Questions about the grid below. Indices start at 0.
1) What is the entry just left of 125?
2) What is the entry at row 1, column 1?
3) What is the entry just right of 108?
4) What is the entry at row 0, column 0?
5) What is the entry directly above the smallest entry?
[[153 119 104 125 138 143 124]
 [135 155 108 152 118 100 150]]
1) 104
2) 155
3) 152
4) 153
5) 143

Questions about the array below.
1) What is the fifth-last entry, reading row by row?
2) What is the first entry of the smallest entry's row?
3) What is the first entry on the diagonal from the top-right corner?
4) What is the entry in the top-left corner?
5) What is the 2nd-last entry, reading row by row?
6) What is the entry just left of 148?
7) What is the smallest entry?
8) What is the largest entry in the first column?
[[147 109 138 129 128]
 [109 154 114 103 154]
 [108 123 139 131 122]
 [155 151 135 102 111]
 [110 106 131 147 142]
 [136 129 118 103 127]
 [125 131 104 151 148]
 [140 101 128 106 116]
 [144 123 155 126 111]
 [106 122 137 126 112]
 [121 107 124 124 135]
 [139 108 112 127 145]
 [131 139 139 109 128]
 [140 123 136 114 106]
 [138 135 113 115 139]
 [150 154 126 139 150]]
1) 150
2) 140
3) 128
4) 147
5) 139
6) 151
7) 101
8) 155

arr =
[[127 128 127 126 129]
 [129 128 125 128 128]
 [131 123 130 155 107]
 [128 128 127 127 129]
 [127 128 127 126 129]
 [128 128 127 127 129]
 [129 128 125 128 128]
 [128 128 126 127 129]
 [131 123 130 155 107]
 [127 128 127 127 129]
 [127 128 127 127 129]
 [128 128 126 127 129]
 [127 128 127 126 129]
 [129 128 126 128 128]]
Counting starts at 0.
The entry at row 1, column 1: 128
The entry in row 0 and column 1?
A: 128
The entry in row 2 and column 0?
A: 131
The entry in row 0 and column 2?
A: 127
The top-right entry?
A: 129
The entry in row 1 and column 0 is 129
The entry at row 0, column 0?
A: 127
The entry in the bottom-left corner?
A: 129
The bottom-right entry?
A: 128
The entry at row 2, column 1: 123

Questions about the array below.
1) Find the top-right entry.
2) Find the last entry, reading row by row.
3) Find the top entry of the column that holds the smallest entry.
4) Find the 3rd largest entry.
5) Find the first entry of the largest entry's row.
6) Find the second entry on the main diagonal.
7) Find the entry in the bottom-left corner.
8) Find the entry directly below the largest entry.
[[119 136 122 118 132 122 129]
 [133 132 124 137 140 124 128]
 [127 124 125 121 136 134 127]
 [141 118 120 135 114 138 131]
 [121 128 134 133 124 128 132]
 [126 121 128 129 147 128 133]
 [118 131 130 123 127 131 121]
 [111 130 124 116 130 130 128]
 [135 133 125 130 142 131 132]
 [157 133 125 132 119 127 131]
 [116 122 128 131 154 129 128]
 [134 131 123 121 127 128 134]]
1) 129
2) 134
3) 119
4) 147
5) 157
6) 132
7) 134
8) 116

[104 141 143 133  98 135  99 110 125 111 124 132 136 131]
The first entry -> 104
Give the third entry from the right.
A: 132
Give the second entry from the right.
A: 136
Give the last entry.
A: 131
